Named turns come first, each shown by rows before and after it. Which turns, in which order, take the first row of each pair that follows to the second? Write the first one first, as in the answered first pair.
turn Pufez:
[  2.5  45.5 -29.1   0.9  12.6  18.8  41.8  24.0  22.9  18.7] => [ 15.4  26.6 -31.0   3.6  12.7  33.8  49.9  15.3  23.6   1.4]
[ -7.8 -47.3 -13.5  14.2   3.5 -34.1   1.4  -3.0 -59.9 -23.2] => [-20.9 -29.0 -11.6  10.8   3.6 -47.1 -10.3   4.2 -63.9  -4.2]
[  7.0 -25.1   0.4  -0.7 -18.6 -21.9 -19.6   6.4 -29.6   7.6] => [ -5.0  -7.4   4.0  -3.8 -17.5 -35.8 -15.8  10.9 -25.2  18.1]
turn Lalo:
[-53.3   3.6  24.7  -2.4  18.1  -7.2  10.0  -9.5  20.3 -33.9] => [-47.9   7.6  16.7  -6.9  16.7   4.8 -50.3   5.4  -2.4   2.1]
[ 23.6 -42.1  -1.6  -5.1 -49.3  -5.9  33.5 -57.8  32.6  11.6] => [ 25.0 -50.9 -17.7  10.5  -6.3  65.5 -15.7 -32.7 -13.1 -35.0]
[ -8.0  40.0   2.1  -5.7  24.8  -6.6 -44.7  25.3  -3.9  -0.7] => [-12.3  39.9  12.9  -9.9   7.0 -42.6  14.7   5.7  30.3  -6.0]
turn Zonod:
[  1.2  60.2 -29.8  32.6  44.8  43.4   6.7  57.7 -37.5 -39.0] => [-17.5  84.1 -18.2  27.5  43.6  23.6   3.5  58.3 -28.3 -17.6]
[ 19.3 -26.0  27.3 -10.4 -27.7  26.5  24.8 -29.8  35.9  -7.1] => [  6.2  -9.2  33.4 -12.8 -28.6   7.6  38.0 -27.9  45.9   1.2]
[-14.8  22.5  11.1  22.7  44.7  75.8  -8.9  -0.3  17.3 -54.7] => [-26.5  41.3  10.5  21.9  44.6  48.0  34.4   5.0  24.0 -57.8]
[ 58.2 -39.3 -27.3  -1.1 -19.9   9.2  23.1   7.4 -26.3   5.9] => [ 23.2  10.8 -13.3  -9.3 -22.0 -41.9  55.9  13.3  -4.2  31.1]

(2 to 3 turns a pair)
[ -3.0   6.6 -17.1  -1.4  14.5   9.4  11.4  18.5 -36.6 -22.0] => [  4.4  -8.1  -7.3  -9.4 -12.6 -21.2  46.6  -8.6  -3.1  -7.7] : Lalo Zonod Lalo
[ -8.1  13.3  26.1  -0.9  11.9  61.3 -53.9 -11.4  28.8  -3.1] => [ 12.0  22.1   6.3 -16.6 -28.7   1.7 -35.6  -2.8  22.8  69.9] : Zonod Lalo Pufez
[ 26.4   2.6 -15.6  -2.4  -1.2  55.1  -5.2   4.0  17.3  11.3] => [ 26.1  15.0 -28.3  -2.1  -2.9  42.0  -4.8  18.9   0.7  29.1] : Zonod Lalo
[-18.1  15.5  -5.1  -5.3  14.3  -0.5  27.5  29.5 -15.0 -19.6] => [ -9.2   3.6  -0.4  -5.4  14.9  29.8 -30.9  24.5 -15.8  -8.3] : Zonod Zonod
[-37.0  51.6   5.6  10.9  34.3  19.6   0.8  19.9  10.1  -1.1] => [-24.7  28.5  11.3   8.7  28.1  45.6 -37.9   8.4  13.0   1.1] : Lalo Lalo Zonod
[  4.8  37.5  -9.7  14.8 -12.5 -15.4   5.1  38.9   2.6  41.9] => [-16.4  50.5  11.3  20.6   5.7   5.3 -13.4  32.1  21.5  26.1] : Lalo Zonod
[ -7.4 -16.8 -25.7   8.1 -10.9 -50.4   0.8  -0.1 -31.1  17.3] => [-12.7  -8.7 -12.3   3.5 -11.5 -39.9 -33.3  -4.6 -19.4  35.5] : Pufez Zonod
[ -1.1 -20.0   1.2  -7.5   9.1  12.4  28.3 -28.0  19.5 -20.1] => [  1.7 -30.0   1.7 -16.5 -13.6 -22.1   0.3 -28.6   6.5  18.0] : Pufez Pufez Lalo
[-17.5  21.3  17.0   7.0  24.0  15.7 -32.6   6.7   7.0  -8.4] => [ -0.3   1.6   7.9  12.0  25.8  32.8 -21.5   2.5   3.9 -29.4] : Pufez Zonod
[-42.5  25.3  -5.7   8.1  35.7 -11.9 -13.4  27.4 -43.0 -14.9] => [-19.6   6.4  -4.3   4.7  25.0  16.6 -63.2  17.9 -37.8   6.1] : Pufez Lalo Zonod
[ -7.1  -2.0   1.6  -5.6  -9.0 -13.5  -8.1  -4.7  20.7  12.0] => [-9.8 -5.6 -0.5 -1.7 -5.6 -8.0  9.4 -6.6 23.5 -9.8] : Lalo Lalo Lalo
[ 20.0   9.7 -15.1 -12.2  -1.9   8.7  -6.5   0.5 -16.5  13.4] => [ 11.9  14.0  -0.9 -16.9  -8.1  -1.7  14.0 -15.2  14.1  12.2] : Lalo Zonod Pufez
[ -5.4  39.8 -30.4  -9.0   0.7 -11.2  30.4  29.4   7.1   0.1] => [ -1.9  41.7 -31.5 -12.2  -4.3 -13.9  16.5  30.4   2.0  13.9] : Lalo Lalo
[-18.7 -14.6  -9.5 -17.6  12.8 -21.2  -3.3  13.8 -16.2 -44.6] => [ -2.7 -25.6 -18.8 -22.8  -1.8 -23.6 -27.7  15.6 -24.6 -16.7] : Lalo Zonod
[ -3.2   1.1  11.0   4.9  -3.1 -31.0  25.8 -13.3  13.5  -0.6] => [ -8.6  -4.4  19.4   9.5  13.7   2.0   4.8 -18.0  16.2 -28.4] : Zonod Lalo
[ 12.4  -3.8 -19.8  -2.0 -34.8 -27.4  -4.6   5.5 -15.1  25.1] => [  9.3   4.4 -18.3  -3.4 -33.7 -28.6  -4.4   7.2  -8.6  30.4] : Zonod Pufez
[ -1.4   4.8   0.5  -4.9 -10.0 -12.5  44.9   8.3  45.1  11.7] => [ 19.5 -16.4  -6.6  -9.8 -26.3  -9.7  16.5   4.7  37.4  34.2] : Pufez Lalo Lalo
[ -2.1  27.7 -17.1  -6.4  13.3  -1.4  14.5  -0.8 -14.2 -16.4] => [  5.2  28.9 -20.7 -11.0   1.0  -4.5 -11.5   0.3 -18.5  11.4] : Pufez Lalo
[ 15.8  -0.8   8.4   2.7  -0.5  -9.5  27.7   7.7 -10.6   8.0] => [ 23.4  -6.5   2.8   5.5   4.3   6.1   5.2  14.2 -25.1   6.4] : Pufez Lalo
[-53.5  30.5  54.3   8.4  32.5  34.5 -32.7 -17.7  48.3 -25.9] => [ 18.1 -53.7  10.8  13.5  12.0  76.9 -32.6 -24.4  10.3 -47.4] : Pufez Lalo Zonod
[-17.5   0.3  28.3  -7.1 -23.6 -42.1 -13.6 -17.2  28.3  32.7] => [-29.5  -6.0  25.8  13.4  21.5   6.8  11.6  -9.8  17.8 -55.6] : Lalo Zonod Pufez
[ 36.2  13.8  20.7  -3.3 -16.7  30.8 -56.2  -0.3   4.1   1.7] => [ 50.4  -4.7   4.9  -4.4 -33.1  -6.1  39.9  -7.7   9.0 -23.2] : Zonod Lalo Lalo
[  3.9  25.8 -24.4   7.4  20.5  23.5   6.8  33.4 -35.0 -11.7] => [-23.1  57.4   6.0  -2.3  14.6  -5.2  -3.1  19.8   3.4  20.6] : Lalo Lalo Zonod
[ 22.4 -44.5  13.7 -13.4  -2.6  32.9 -92.9 -27.7   5.2  -0.3] => [-15.4 -15.9  53.7 -21.2 -10.3 -16.2 -31.1 -56.5  72.8  -3.3] : Pufez Lalo Zonod
[ -3.8   5.1 -15.8   7.6  28.6  10.6   9.8  28.8 -11.4 -36.9] => [ -2.6  26.8  -6.7  -9.7  -2.5 -31.6   8.1  19.3  15.3  30.8] : Lalo Pufez
[  5.5   0.1 -13.2  -9.2 -28.9 -26.0  -6.1  29.8 -29.3  34.5] => [  0.7   8.9 -12.0 -11.4 -30.2 -27.9  -1.9  27.3 -22.1  38.4] : Zonod Pufez
[ -1.5   7.2 -11.1  11.6  -1.0   1.0 -26.0   2.6  -8.7  16.3] => [ -7.6   8.0   4.8   5.4  -6.6  -6.8 -14.9 -14.9  17.7  15.4] : Lalo Zonod
[  8.9 -50.6  10.4   7.4  -0.1  34.5 -23.0 -15.7  11.0 -31.0] => [ -6.5 -44.1  11.4  11.5  11.9  25.1 -12.4 -12.6   3.2 -48.6] : Pufez Lalo Lalo
[-17.9  32.9   8.6  -0.4   7.7 -13.0  40.4   3.1  19.7  -7.4] => [  6.5  10.0  -8.7   1.9   8.4  29.7 -41.1  17.2 -18.2  15.0] : Pufez Lalo
[ 15.6 -52.9   5.3   9.9 -23.3 -24.2  -3.9 -29.5 -30.9 -22.1] => [  0.5 -40.3   9.4   8.7 -19.7 -42.4 -10.5 -20.9 -41.4 -16.0] : Pufez Lalo Pufez
[ 11.9  30.9 -11.9   6.2   1.3  25.7  -3.8  16.4  24.7  29.6] => [ 21.0  17.1 -25.3  10.5   1.6  24.7  28.0  18.2  16.9   6.7] : Zonod Zonod
[-38.2  44.6  22.9  -6.1  19.3 -27.0  27.5  -1.9  28.9  -6.5] => [ 20.2 -17.3   1.6 -18.2 -25.0 -13.4 -42.4 -18.1  13.9  48.6] : Zonod Zonod Lalo
[ 33.1 -18.9 -32.3  -7.1 -11.9 -26.1  57.3  20.5 -42.4  11.0] => [  4.2  26.8   1.8 -15.9 -16.7 -47.3  59.3   5.4   9.7  43.5] : Zonod Pufez
[ 40.1  -9.5   7.8  -4.6 -36.2   5.6  49.6 -25.4  45.2 -23.0] => [  6.5  51.8   3.4  -5.0  -4.5  20.4 -61.7  26.3  -7.0  30.4] : Lalo Pufez Pufez
[ 26.6  19.4 -17.1  11.6 -20.6  10.5  48.6  17.0   8.7  23.5] => [ 25.1  19.0  -8.9   9.5 -21.1  11.8  47.6   6.2  25.3  25.5] : Pufez Zonod Pufez
